[ 96 139  71 156  68  96 178 184 126 178 156 152 118 134 126 148  82 148 195  61 141 161 123 109 160 111  99]
[ 63 119 112  65 153 179 117  58 127 125 139 143  85  84 156  89  96 172 113 255 203 151 124 213  48  20 225]
[123 182 139  23 197 118  63  78 153 171 116  88  59 137 167 152 164  81 104 234 141 166  76 196  17  73 200]
[155 113 165 148 152  83 107 134 140 111 133 128 114 149 154 162 146  79 132  76  64 189  93  80 135 195  87]
[169 146  97  81 174 148 118 132  86 158 110 116 127 151  77 160 183  91 101 113 158  15 134 151 126  85 170]
[131 168 174 130 255 108  64 136 180 108 192 109  79 100 166 141 193  79 125 150 111 200  59 111  89 159 132]
[177 135 117 108 158 135 115 164 143 143 105 101 153 125 106 130 159 136 125 106 117  51 141 122 134 141 133]
[124 118 162 177  14 136 141 150 135 119  69 132 235 145 109 100  68 192 138  71  71  75 177  95 193 213  60]
[129 144 159 133 164 193  98 110 103 117 131 127 192 101  62 104 189 147  72 164 167   0 161 150 153 116 179]
[170 219  69  32 119  74  84 202 203 255  59  57 111 170 132 188 137 126 182  88 120  88 111 141  63 124 132]
[ 98 132  81  74   1 104 154  94 110 192  65 139 127 167 134 131  43 157 136 159 151 158 156 164 100  79 140]
[ 84 133 176 104 166 161 103  55 124  77 122 124 112 114 155 115 141 109 111 197 114 137 123 144  91 123 155]
[ 76 118  97 157  70 181 210  78  25  98 136 168 158 127  83 108 105 146 102 136 192  58 174 153 181  52 152]
[120  59 126 235 113 150 191 134  80  49 187 171 157 100  94 100 120 152 113  96 143 157 143  93 212 142  93]
[102 137  69 123  81 112 182 144 137 160 130 121 109 125 142 120  91 144 147 137 168 189 131 146 118  88 134]
[100  52 132 144  65 187 150  72  87  75 128 185 155  94 122  68  72 206 111 220 168 113 175 162 140  99 153]
[150 105  74 135 141 192 189 128  62 115 139 146 148 103  63 106 150 151  97 144 208  19 172 166 172  40 178]
[131 174 120  85 138  52 105 144 174 183 122 108  70 150 174 177 123  77 162  94  82 213  80 118  78 154 105]
[166 132 122 144 186 108 110 168 134 135 157 117 108 118 115 141 180 108 118 109 137 126  99 112 124 132 131]
[144 136 119 118 212 130 121 157 152 117 161 112  91 107 134 137 161 105 154 117 132 134  98 116 116 121 133]
[ 96 131 134 169 164 167 151  84  51  92 180 171 129 110 101 146 162  91 105 120 155  88 130 127 172  90 147]
[152 113 181  97 194 148  42 116 166  99 122 114 134 113 150 114 159 142 110 184 106 103 118 135  87 158 149]
[144  86 121 160 144 141 150 131 106 105 177 160 112 109 115 105 129 145 109 143 165 146 126 130 148 103 140]
[116 165 138 108 243 130  80 135 170 132 184 113  66  95 156 143 174  97 147 163 138 172  76 132  74 106 159]
[144  78 117 188 115 163 163 149  70 102 162 176 183 114  72 115 136 156 106  88 159  43 162 109 207 124 115]
[200 180  63  35  86  40 124 189 181 228  47  48  77 196 153 193 124  77 177  58  86 160  98 118  81 138 115]
[ 81 112 101  78  66 201 160  20  50 125 107 154 150 132  93  91  98 164  47 255 227  76 180 216 104  12 218]
[150 104 211 130 207 164  52 101 143  59 148 140 146  96 132 103 182 140  80 171 111  79 124 131 118 165 148]
[136 188  53 100 161 125 160 173 137 203 147  82  90 139 110 152 162 105 141 114 191 127 108 152 113  52 167]
[132 170 133 167  93  79 132 177 129 166 115 125 156 159 116 181 134  83 168   9  61  95 127  69 176 204  60]
[ 96 130 144 141 123 116 108 125 166 130 135 141 119 105 166 113 101 152 160 147 108 182 115 119 111 144 118]
[ 79 109 160  95  75 162 106  72 157  99  87 125 145 101 162  75  70 192 122 229 132 152 153 171  87 120 150]
[138 102 122 120 137 109 113 147 158 123 134 143 105 119 166 127 100 142 173 122 103 180 115 109 116 151 111]
[101 163  45 110 185 155 188 117  40 173 185 160  90 124  83 163 179  75 125 128 229  78 119 165 149   0 208]
[127 157 148  85 162 164  86 112 167 141  91  86 140 120 143 110 151 147 112 185 130  83 134 161  80 126 159]
[122  93 143  56  61 160 108  58 116 109  45 119 144 142 147  99  79 166 102 214 109  92 170 176  83 124 160]
[ 96 122 187 216 198 173 152  88  64  30 197 160 146  98  93 118 198  78  71 121 128 122 131  95 190 138 128]
[136 136 185 160 136 111  80 140 162 118 118 119 164 131 136 116 130 144 113 114  80 141 135  96 139 198  93]
[128 154 113 143 138 133 135 147 128 137 143 105 137 124 107 130 155 132 105 119 151 108 127 133 137 115 144]
[105 159 187  82 203  91  37 124 243 125 136 103  52 105 216 137 121 110 187 172  51 255  45 119  23 182 105]
[134 159 114  90 132 159 101 135 125 170 115 105 155 129  92 126 155 151 109 146 162  24 158 156 118  95 162]
[190 138 177 157 255 160  89 164 144  82 171 101 146 113 108 133 233  85 106  85 110  50 106  90 153 174 128]
[ 96 140 137  94 109  96  90 133 191 147 111 121 107 117 176 127  84 157 170 166  90 196 111 141  74 149 116]
[192 195  50  54 190  83 138 190 133 217 109  70  59 159 125 208 176  51 178  59 133  96  91 127  98  87 146]
[124 100  52 122 129 173 191 130  74 121 158 152 108  99 102 101 129 158 128 175 228  92 153 170 139  22 187]
[137  65 133 169  78 164 160  78  39  74 130 173 172 141  74 115 119 140  67 121 159  72 175 133 185 114 130]
[105 129  59 162  91 147 210 112  19 156 173 169 143 144  52 149 142 108  91  93 217  70 155 147 193  37 162]
[114  79 142 101  19 111 125  99 132 119  63 153 137 150 162 115  33 160 158 143  76 169 153 128 108 161  96]
[179 124  73 103 114 149 141 156  97 177 126 120 147 136  77 132 144 147  91 128 199  48 155 165 145  64 167]
[180 152 136  58 171 106  95 119 161 143  89  75  88 157 143 149 164  88 114 144 110 135 101 144  65 129 148]
[ 68  64 197 207  79 172 129  62 106  39 145 185 197  98 128  59  81 195  83 188 118 157 161 121 169 171 100]
[ 84 142  65 136 194 144 175 143 112 129 199 136  68  85 132 131 148 104 169 145 189 169 103 142 128  48 161]
[144 118  88 131 117 101 153 193 156 148 124 121  95 120 157 147 101 129 193  77 115 186 104  98 125 142  99]
[120 154  78 146 140  86 170 181 126 170 177 131 101 122 120 146 124 117 172  86 160 187 107 112 148  90 122]
[185 134 178 132 177 122  62 162 174 117 130 112 155 130 125 144 168 123 128  86  66  81 116  97 129 202  96]
[141 182 160  82 166 123  86 103 150 152 104  76 112 149 138 144 175  79  92 148 114 112 115 147  88 138 150]
[110 121 199 102  18 132  87  71 159 110  13 108 194 166 161  97  61 163 122 143  35 106 178 123 103 234  88]
[129 122 158 129  67 158 106 111 121 136  88 128 221 143  86  93 120 194  62 147 143  51 175 143 143 145 130]
[120 141  79 103  18 101 159 158 154 198  65 105 141 153 129 120  65 177 154 123 145 149 155 148 124 116 124]
[180 134  32 133  80  78 183 230 117 232 125 129 139 163  79 167 119 130 196   2 150  71 137 101 182 108 104]
[150  87 130 163 112 130 136 140 124 103 136 148 137 123 107 112 126 147 112 121 137 133 133 121 155 139 106]

[150  84 142 105  73 130 110 119 147 134  92 132 148 132 130  93  93 183 107 166 129 144 156 146 113 142 126] 0 1 1 0
[ 60  95 149 157 139 155 152  64  78  70 181 182  98  94 149 112  99 107 131 171 137 179 121 132 134 105 127] 1 0 0 0
[130 103 112 105  88 129 136 100 102 135 102 143 121 144 133 137  96 130 145 137 119 123 142 138 112 114 137] 1 1 0 0
[127 111  43  92  75 111 212 130  88 161 112 127  76 153 129 145  86 119 150 128 175 179 127 156 114  47 150] 1 1 1 1
[152 108 151 163 144 136 123 153 144  94 129 133 140 114 134 120 131 134 144  90  93 116 130 101 156 182  97] 0 1 0 1
[131 165 141 126 188 102 110 121 120 139 166 119  94 144 128 168 173  59 116  96 113 144  96 112 120 133 138] 1 0 1 0
[169 140 120 104 189 130 125 121 112 124 130 102 102 139 120 151 185  72  97 121 130 106 111 134 121 106 153] 1 1 1 1
[ 72 123 122  86   0 110 147  81 144 150  43 132 140 162 172 108  31 166 168 164  84 180 153 146  91 137 104] 1 0 0 1
[117 133 128 128  64 132 138  96  87 140 102 146 162 155  94 130 113 127  83 138 147  84 162 146 146 111 137] 1 0 1 0
[108 101 165 179  47 129 131 120 146  88  98 139 190 130 133  89  85 178 117 118  94 145 159 106 165 200  74] 0 0 1 1
[146 161 123  44  45  96  66 134 202 209  39  82 144 158 147 122  87 183 124 175 117 139 144 171  56 135 135] 0 0 1 0
[177  91 132 134   9 109 129 156 143 152  55 130 213 167  96 107  78 202 115  88  98  78 178 117 165 196  76] 0 1 1 0
[135 106 103 163 173 105 152 166 135 117 193 157  78 103 146 143 127 115 183  87 128 190  94  93 144 121 112] 0 1 0 0
[141 155 169 151 174 115 103 152 177 110 141  88 133 130 140 128 160 112 127  97  88 153 104  89 130 187 105] 0 0 1 1
[127  91 131 184 172 106 139 167 138  86 190 166  93  99 156 139 123 118 188  87  97 211  91  79 142 166  83] 0 1 0 0
[134 153 150  77  90 155  82 107 167 138  65  79 172 141 125  95 123 176  79 199 129  79 152 172  80 130 161] 0 0 1 1
[135  94  91  86  81 140 140 138 126 160 104 143 127 129 130 115  84 180 144 155 165 118 140 163 111  86 149] 0 1 0 0
[114 129 198 222 182 132 146 109  93  44 183 142 156 126 104 133 182  71 102  54  88 123 120  69 203 191  77] 1 0 1 1
[120  80 189  75 124 142  96  33 144  62  78 126  98 122 188  92  89 140  89 240  94 206 120 174  52 141 155] 1 1 1 1
[101 114 151 191 104 162 163 131 117  91 146 156 181 120 109 104 121 154 125 109 129  94 154 107 179 157 116] 0 0 0 1
[137 171 123 217 155  95 181 196  88 139 166 115 151 146  77 189 182  46 166   0  83  79 116  40 230 189  50] 1 0 0 1
[118 141 108 208 185 119 170 176  90 122 221 157 126 108  81 140 171 101 128  59 166 139 110  85 194 114 112] 0 0 1 0
[107  70 164 169  92  93 143 103 120  73 147 171 103 132 170 130  84 117 148 109  83 242 113  97 143 174  74] 1 1 1 0
[121 139 202  44 121 161  19  65 185 126  51 100 167 124 153  86 116 198  79 255 103  74 147 179  44 157 174] 0 0 0 0
[200 163  86 106 200 109 102 207 139 185 147  98 115 139  97 174 189 103 150  53 132  54 117 104 141 125 129] 0 1 0 0
[107 129 226 151 199 210  76  43  89  26 133 128 194 111  97  97 202 102  43 183 102   7 156 135 143 156 146] 1 0 0 1
[113 143 128 132 160 147 131 126 135 122 144 110 129 121 121 108 157 138 107 160 162 136 129 155 121 101 156] 0 0 1 1
[135  73 113 158  20 130 168 133 107 115 109 168 161 134 117  87  56 194 119 125 139 136 165 125 159 129 110] 0 1 1 0
[126 143 113 139  85  76 134 166 166 175 128 118 124 137 136 145  98 138 165  86 108 183 115 100 130 162  85] 0 0 1 0
[150 200  83 143 212  94 138 203 152 183 185  83  81 127 116 172 197  69 150  61 151 141  85 108 133 100 126] 0 0 1 1
[139 104 164 110 152 110 111 105 139  90 111 115  94 137 169 129 119  93 123 149  81 206  93 121 101 161 115] 1 1 1 1
[167 118 164 155 185  81  91 167 172 103 156 126 110 120 147 141 156 105 134  87  78 184  89  81 128 193  78] 0 1 1 0
[102 140 117 106  81  92 137 103 129 156 109 131 114 148 141 136 103 117 142 139 121 175 125 130  97 122 121] 1 0 1 0
[136 147 211 174 177  95  75 152 203  80 139  94 135 121 167 124 149 110 135  92  40 200  95  71 119 246  65] 0 0 1 1
[118 155  95 133 119 111 137 176 133 172 136 130 117 130 125 142 117 142 174 102 137 123 128 126 136 116 120] 0 0 0 0
[ 92 120  82 214  92 144 220 160  77 125 167 166 162 112  97 123 104 148 159  65 158 101 148  98 216 110 106] 0 0 0 1
[109  60 159 126 126 178 115  80 120  66 145 169 130  87 143  74 105 185 109 219 144 134 140 158 117 108 158] 0 1 0 0
[126  94  84 144 142 149 180 134 102  97 168 141  98 106 123 105 127 136 125 147 183 171 117 139 140  74 151] 0 1 1 1
[147 160 168 140 149 132 105 127 102 127 125 119 175 159  66 148 197  96  65  77 113  33 141 111 152 155 121] 1 0 1 0
[107 145 113  98  61  77 145 136 161 170  73 106 103 155 175 162  73 108 188  99  75 192 119 115 101 151 100] 1 0 0 1
[150 114  63  46 134 173 140 106 111 153 111 110  89 117 112 101 127 152  96 249 228 117 140 215  70   5 228] 0 1 1 1
[ 92  76  87 180  82  84 194 161 144  96 162 164  61 100 194 120  45 140 238  95 102 255  95  91 144 140  69] 0 1 0 1
[ 71 117 176 229 167  87 149 126 117  66 208 184  89 108 175 162 117  70 198  50  47 253  77  48 177 201  41] 1 0 0 0
[111 114 162 224 129 151 160  98  48  76 177 174 183 131  70 129 164 106  80  79 127  81 152  91 213 152 104] 1 0 1 0
[129 155  59 139  88 119 175 171 103 199 142 123 140 144  76 136 130 153 129  94 198  91 145 135 170  78 140] 0 0 1 0
[168 142 149  53 115 110  85 114 172 143  29  82 131 160 156 136 120 121 136 147  71 108 131 133  73 170 131] 1 1 0 1
[189 134 200  94 207 106  16 145 214 110 105  90 125 124 163 130 167 118 109 146  60 158  98 116  69 218 115] 0 1 1 0
[105 162 105 169 147 104 171 155 109 140 153 118  98 133 135 173 137  68 177  45 106 154 101  83 154 135  97] 1 0 0 1
[139  81 147 144 134 157 124 102 117  65 128 132 146 105 123  84 127 158  81 187 143 135 148 138 133 119 144] 0 1 1 1
